In the data rows, the value 128 means zero.
Here are some points:
[111 125 114 130 124 114 108 130  94 155 165 146 101 101 101 158  93 159
 155 129 127 138 108 122]
[ 90 118 122 154 119 148 124 166 110 117 141 142 164 130 165 100 162 131
 163 117 156 128 110 155]
[144 119 155 151 120 121 107  94 254 104  83 186 173  99 135  86  81  88
 123 119 135 112 199  19]
[122 109 142  89 105 128 140 133  88 150 118 131  87  93 111 116 109 137
 135 115 112  90 134 145]
[116 128 151 106 139 145 122 126  69 117 173 162 155 169 202 142 119 161
 133 146 164 127 123 133]
[186 141 219 155 130 166 144 181 226 143 141 163 255 212  81 163   0 119
  93 181 156 160 178  48]
[120 150 118 110 121 136 114 129 116  59 149  93 127 151 104 106 118 180
 114 131 129 157 127  90]
[ 83 152 163 148 138 142 149 153  93 162 151 155 103 151 113 157 147 156
 111 129 146 160 136 123]
[123 136 151 122 125 145 117 150 110 103 143 120 147 136 123 135 138 144
 148 129 130 157 140 137]
[ 82 153  97 107  35  78 117 207 151 114 144 116 204  90 142  73 150 105
 141 135 139  62 126 171]
[154 127 157  86 103 115  78 118 154 128 153 117 124 143 154 202 107 114
 114 140 147 143 142 102]
[ 46 125 111 170  70 155 174  98 103  94 172 148 112  80 159  40 181  71
 163 128 231 128 117  83]
[156 127 126  93 148 129 107  89 172 112 116  79 121 119 106 121 140 105
 119 152  90 183 154 204]
[117 122 107 130 135 131 103  94 125 119  91 121 171 116 176 105 103 129
  88 153 149 154 102 120]
[ 80 128 116 125 116  93 141 117 117 173 175 113  72  69 143  94 157 129
 119  86 113  98  83  81]
[104 114  99 111 156 180  71 118 144  99 125 101 119 134 183 122 138 123
 130 141 130 149 187 107]
[ 89 117 160 147 102 122 131 140  64 141 116 178 166 108 118 122 155  79
 173 131 126  97  24 145]
[153 145 121 137 146 160 140 133 100 125 132 107 113 166 127 157 151 199
 169 105 137 157 159 151]
[112 122 119 154 130 139 123 142 116 126 110 154 143 144 137 134 129 130
 127 133 151 125 112 138]
[168 109 180 130 119 145 104  55 123 100 112 157 164 163  67  96 131  86
 150 158 116 145  70 119]
[120 143 197  97  96 171 116  99 149 110 111 119 195 150 100  80 149 162
 126  83 198 162 117 118]
[ 99 179 145  97  97 153 128 136 139 129 171 136  98 128 157 136 126 211
 122  77 218 117 195 137]
[116 124 151 124 121 157 132 156 128 116 119 120 188 119 119 118 135 115
 147 134 121 135 132 124]
[158 144 121 140  78 126 142 132 139 142 112 103 128 111 111 108 141 124
 135 144 117 120 114 154]
[135 126 118 135 121 100 135 155 112 134 118 131 136  83 140 101 160 111
 153 125 144 100 131 105]
[149  92  89 130 160 100 156  87 163 114  58 120 145 123 122 106 143  70
 123 164  90 166 103 103]
[108 148  97  24 171 148  51 117 151 122 151 192 113  85 120 214  62 150
 111  99 103 112 154 132]
[135 130 125 109 122 136 141 129 169 125 128 126 116 138 121 111 138 137
 132  98 157 143 131 117]
[164 142 134 112 135 125 150 110 147  61 106  83 151 114 129 111 117 148
 121  99 135 162 143 133]
[125 116 101  33  71 117 179 105 121 117  56 102  99   0 192  74 171 111
  91 108 203  89 102  87]
[114 160 147  76 143 122 100  80 167 113 188 104 141  94  79  80 131  77
 133 153 156 192 128 170]
[156 155 174 104 107 120 127 155 170  99 114  95 141 132 100  93 103 148
  83 134 127 123 167  99]
Here are 16 more points, each followed by its number:
[108 130 124 110 115 127 141 112 129 114  88 108 161 149 206  97 148 122
 150 123 154 100 145 139] 0
[106 148 148 175 115  74 155  76 118 183 153 172 107  85 103  58 132  35
 122 138 112  72  89  82] 1
[150 109 144 119 114 138 110 134 140 132  88 128 120 139 136 137  92 129
 130 129 111  96 115 110] 2
[182 118 123  95 134  77 221 121 121 187 208 196 132  91  84 114 107 141
 142  79 147 128 185 116] 3
[153 124 145 125 165 113 130 113 146 106 142 127 181 110 123 131 116 106
 155 171  86 113 159 156] 4
[166 129 100 134 128 119 100 112 165  67 136  97 111 131 132 107 155 108
 118 138 144 171 122 128] 5
[161 149 130 139 119 118 148 142 201 129 139 128 118  99  93 106 112 122
 106 111 153 138 160  91] 6
[109 137 105 193 124 150 143  94 118 161  43 131  92 156 140 152  89 127
 151 138  84  57  31 209] 7
[149 155 118 131 104 121 122 106 145 129 175   1 121 115 119  88 203 199
 144  91 144 195 114 143] 8
[134 159  90 189 110 113 163 112  58 109 147 135  92 140 130 122 131 166
 154 118 145 105 130 145] 9
[139 142 117 133 135 118 130 134 120 131 124 140 133 135 128 140 134 136
 131 128 121 115 127 135] 10
[ 62 179 175 114 138 133   6 127 205 104 121 115 167 114 171 154 123  75
 120 155  91 132 159  77] 11
[147 162 164 147 154 133 100 122 159 115 123 142 122 158 149 148 109 117
 131 142 112 122 121  91] 12
[ 63 185 105 117 124 118 163 187  70 225  81 106  60 132  79 153 136 177
 124 126 137  67  82  49] 13
[164 135 177 115 134 162 110 166 139 133 139 126 154 164 107 123  98 140
 126 134 106 139 169 105] 14
[ 95 124 121 129 147 157 124  96 136 129 106 161 139 138 144 134 109 119
 134 131 140 139 118 114] 15
Which of these numbered points is nearest to each point below by angle, seen from the average point of the first points? Its number follows each.
[132 156 130 146 179 134 109 116 165  98 145 146 223 116 141 132 111 111
 144 135 106 117 151 121] > 4
[149 105 162 113 120 138  95 155 135  97  63  55 152 175 160 124 106 168
 106 113  90  96 113 129] > 2
[113 148 131 107  85 105 115 149 122 136 164 102  73 121 122 146 136 123
  97 161 137  81 131  99] > 13
[ 97 130 134 146  94 153  76 129 119 107 138 123 190 129 164 124 120 104
 142 114 133 162 140  86] > 11
[192 149  91 103 201 128 133  97 148  69 151 126  77 137 124 162 136 138
 112 159 119 190 172 141] > 5
[154 113 100 118 122 174 146  78 187  94  80 128 115 112 139 136 148 104
 100 138 110 176 142 133] > 5
[147 155 128 148 162 128 130 129 193 124 110 119 187  95 130 129  91 129
 145 154 106 134 132 122] > 4
[122 179 183 117 153 123   0 110 210  72 142  99 211 115 188 119 124  93
 146 221 112 126 169  56] > 11
[145 117 116 155 147 138 138 114 150  96 152 160 168 122 150 125 128 108
 140 129 135 144 128 159] > 4
[122 145  87 177 151 107  67 103 181  90 169  88 104 124 124 142 177 112
 169 111 139 161 124  97] > 5
[ 38  47  77  85  74   0 255  47 255 168 157 255 200   0 105  28  84   0
 134 188 218   9  61   0] > 1
[  0 141 162 135 128 156  76 200 140 164 158 117 198 150 149  70 197 101
 117 226 167 160 147  73] > 11
[150  85  63 151 150  82 130 147 156 111  62 109 140 110 126 118 121  79
 108 164 118 157 113 118] > 5
[ 98 107  75 104 139 162  82 230  34 219 104 191  85 116 177 135 106 120
 136 100 171  78  96  87] > 13
[111 158 126  87  79 135 138 153 140 158 105 135 100  88 109 125 161 172
 119 127 132  95 116 160] > 13
[169 149  96 162 159  78 138  99 128 132 117 177 125 143  78 183 139 131
 119 125 114 137  99 164] > 10
[137  73 121 116 139 111 160 159 133 140 163 151 154 126 123 134 135 144
 134 135 140 118 166 112] > 3
[166 111 117 122  85 119 150 126 179 117 117 123 129 109  67 100 112 136
 100 111 143 134 157 111] > 6
[ 78 154  97  82  82 148 101 156 126 208 178 109  41 118 105 123 123  95
 113 115 242 164 103 117] > 13
[112 167 140 121 131 140  79 129 158 118 144 104 155 118 149 139 135  80
 125 157 125 122 157  85] > 11
[ 76 150 240 121  97 128 107 127 166 113 158 113 147 116 247 101 130  42
 114 141 153 143  94 128] > 11
[138 111 122 124  93 132 155 152 205 119 128 131 139  66 135  71 113 129
 112 114 143 127 198  89] > 6
[201  98 156 125  84 203  77 116 222 112  16 135 143 147  93 145  36 105
 145 140 102  60 123 126] > 2
[109 114 165  93 109 135  89 136 135 113 134 102 163 141 165 109 105 118
 107 129 142 116 137 101] > 11
[179  90 110  70  54 137  60 209 154 193  29  75  63 180  92  83  58 182
 136  55  84  58 136 102] > 2
[106 114 168  97 109 168 102 161 140 112  75 110 121 125 112 108 110 115
 114 152 119  78 154 106] > 2
[155 148 109 139 137 109 126 177  99 156 125 132 121 120 104 163 150 132
 103 133 128 118 125 126] > 10
[104  97 111 174 153 124  95 130 150 127 122 237 192 140 188 147 125  88
 139 142 145 154 126 111] > 15
[157 110 212  53  92  86 100 187 189  66  92  43 194  64  41 151  86 174
 169 242 106  39 173 164] > 4
[ 71 166 161  87 101 129 100 172 103 105 127 108 169 150 185 128 121 147
 114 149 119 108 165  67] > 11
[ 73 102  74 141 128 143 121 139 142 103 131 168 158 146 199 134 119 142
 112 134 146 151 108  84] > 15
[207  28 146 129 173  18 195 153 152 130 174 226  74  49  36 207  91  48
 134 101  95   4 174 115] > 3
[121 125  99 140 147 111 137 113 127 113 115 113 138 123 144 121 162 116
 123 134 133 151 114 121] > 5
[118  88 147 130 147  99 122 159 117 107  78 105 113 144 148 121 134 110
 132 127  97 138 137 105] > 2
[163 127 106 156 126  92 143 134 107 136 136 128  95 131 109 139 140 118
 146 152  99  98  98 133] > 10
[133 100 122 199 186 165 120  83 175 121 159 202 174 129 182 200  86 123
 141 107  84 152 132 163] > 15
[100 105 129 101 112 138 120 118 157 123 113  99 116  76 117  94 112 106
 109 141 134 135 151  58] > 6
[104 162 162 140 103 119 109 132 142 110 143 137 154 142 179 137 127  95
 109 138 152 134 147 136] > 11
[135 142 144 122 160 135 106 128 114 109 132 141 119 144 133 162 133 119
 119 139 112 140 144 109] > 12
[121 116 119 111 123 145 119 135 151 122  90 123 138 124 117 131 116 131
 121 120 126 133 161 126] > 2
[172 105 102 131 141 115 113  91 184  86 119 112 154 106  94 147 124 137
 122 127 107 164 139 144] > 5
[181 115 118 122 134 120 167 122 135 131  88 149 119 117  95 100 140 134
 157  91 137 134 153 158] > 3
[118 114 154 130 183 128 129  96 174  75 145 115 161 175 188 105 103 117
 138 145 133 131 146  81] > 12
[143 116 104 255  53   0 108  46 225 174 162 149 210 102  75  63 139  29
 122 184 137 112 105  70] > 1
[164 135 168 115 129 173  82 159 161 104 114 148 175 129 105 124  91  96
 118 154 131 127 184 110] > 14
[114 127 132 115 109 121 129 150 148 147 115 127 169  98 147  75 136 129
 136 156 164  77 167 118] > 0
[110 140 134 156 115 131 162  99 110 135 167 131 106 133 155 120 170 128
 135 135 140 123 144 121] > 9
[196 130 141 127 104 119 118  66 192  97 141 107  88 107 110 102 125 103
 109 152 114 154 157 112] > 5
[136 135 159 128 120 134 120 113 142 123 114 134 122 147 160 145 125 104
 120 155 111 112 145 136] > 12
[ 47 101  37 246  71 117 125  98 144  99 147 183  67 187 255 182 199 181
 150  90 255 222 155 123] > 9
[ 90 137 155 112  97  92 143 118 132 154 180 104  83  97  78 108 137  76
 123 123 114  71  62 113] > 1
[126 113 157 150 189 172 163 124  93 176 164 181 123 132 109 150 103 164
 118 165 138 138 190 163] > 3
[169 161 168 119 121 121 186 127  12 172 169 138  83 100  94 143 146 188
 148 102  94  90 152 180] > 9
[146  96 103  98 147 150 119 124 127 118 113 149 122 126 130 153 117 147
  87 107  98 115 109 103] > 2
[118 150 105 141 125 100 141 137 120 131 152 129  71 126 119 138 129 114
 124 132 133 155 148 118] > 9
[105 132 132 118 141 119 112 118 113 143 164 134  89 110 123 117 132 105
 139 122 125 108 106 119] > 1
[150 135 133 149 190 131 148 110 164  91  86  97 158 124 117  93 150 106
 129 152 114 212 159 122] > 5
[134  98  95 212 104 109 140  24 238 177  17 152 101  59 111  69 113  12
  71 130 114 104 103  98] > 1
[140  98 121 137 159 106 114 117 147 115  83 134 141 129 118 138  78 124
 118 148  75  75 120 141] > 2
[160 141 139 126 153 128 120 126 108 134 115 153 155 126 120 171 132  84
 158 208  77 100 135 157] > 4
[150 122 139 104 136 126 138 131 125 113 142 115 134 122 122 113 126 130
 126 136 125 147 141 141] > 4
[130 128 111 144 107 139 108 101 130 117 120 144 135 135 160 127 104 131
 130 133 122 119 110 138] > 7
[131 144 145 125  90 133 160 114 132 103 118  87 124  86 115 149 114 128
 108 108 106 128 147 116] > 6
[118  97 112 133 147  86 177 145 128 124 140 190 105 107  66 158  99 109
 177 138 123  77 154 146] > 3
[160 132 164 138 124 121  95 181 140  84 164  98 212 155 122 130  87 137
 136 117 113 129 199  56] > 14
[127  77 113 136 144 140  88 132 151 142  91 163 131 134 108 158 105  92
 122 131  88 128 128 147] > 2
[148 148 168 120 158 130 129 170 143 135 136 139 157 118  90 142 103 124
 136 140 154 139 175 115] > 14
[113 142 109 127 116  31 231  83 135 189 227 113  66  52 124  67 162  54
 187 148  77 128  93 178] > 1
[130  71 198 105 114 100 129 145  27 237 159 255  33 220 197 126   0  45
 144 193  90  12  50 110] > 2
[134 121  90 134 103 132 133 161 115 119  30 131 186 132 191 139 133 160
 116 119 149 175 137 117] > 0
[146 116 152 130 171 163 175 142 172  96 174 124 208 168 160 109 110 136
 161 106 149 189 189  92] > 14
[106 125 133 126 120 113 106 137 141 109 130 127 123 128 143 112 126 102
 105 117 119 121 124 122] > 11
[148 119 171 127 136 159 112 144 231 149 110 138 159 168 105 153 108 126
 117 145 142 123 168 133] > 14
[ 64 113 150 131 124 125 117  82 128 132 141 161 134 112 104 137 114 131
 154 133 127 121 107 129] > 15
[129  80  40 138 161 102 103 126 129 123 144 120  98 103  86 119 133  81
 149 140 166 108 144 133] > 5
[ 86  74 183 113 114 166 121 203  87  83 138 126 188 129 217  95 159 106
 179 128 123 104 132  78] > 0
[169 127 145 121 168 136 153 127  72  88 175 121 120 128  95 108 103 127
 112 134 126 158 133 125] > 3
[114  96 116 104  46 143  48 176 205 145  73  82 152 147 171 137 100 157
 125 157  89  51 206 104] > 2
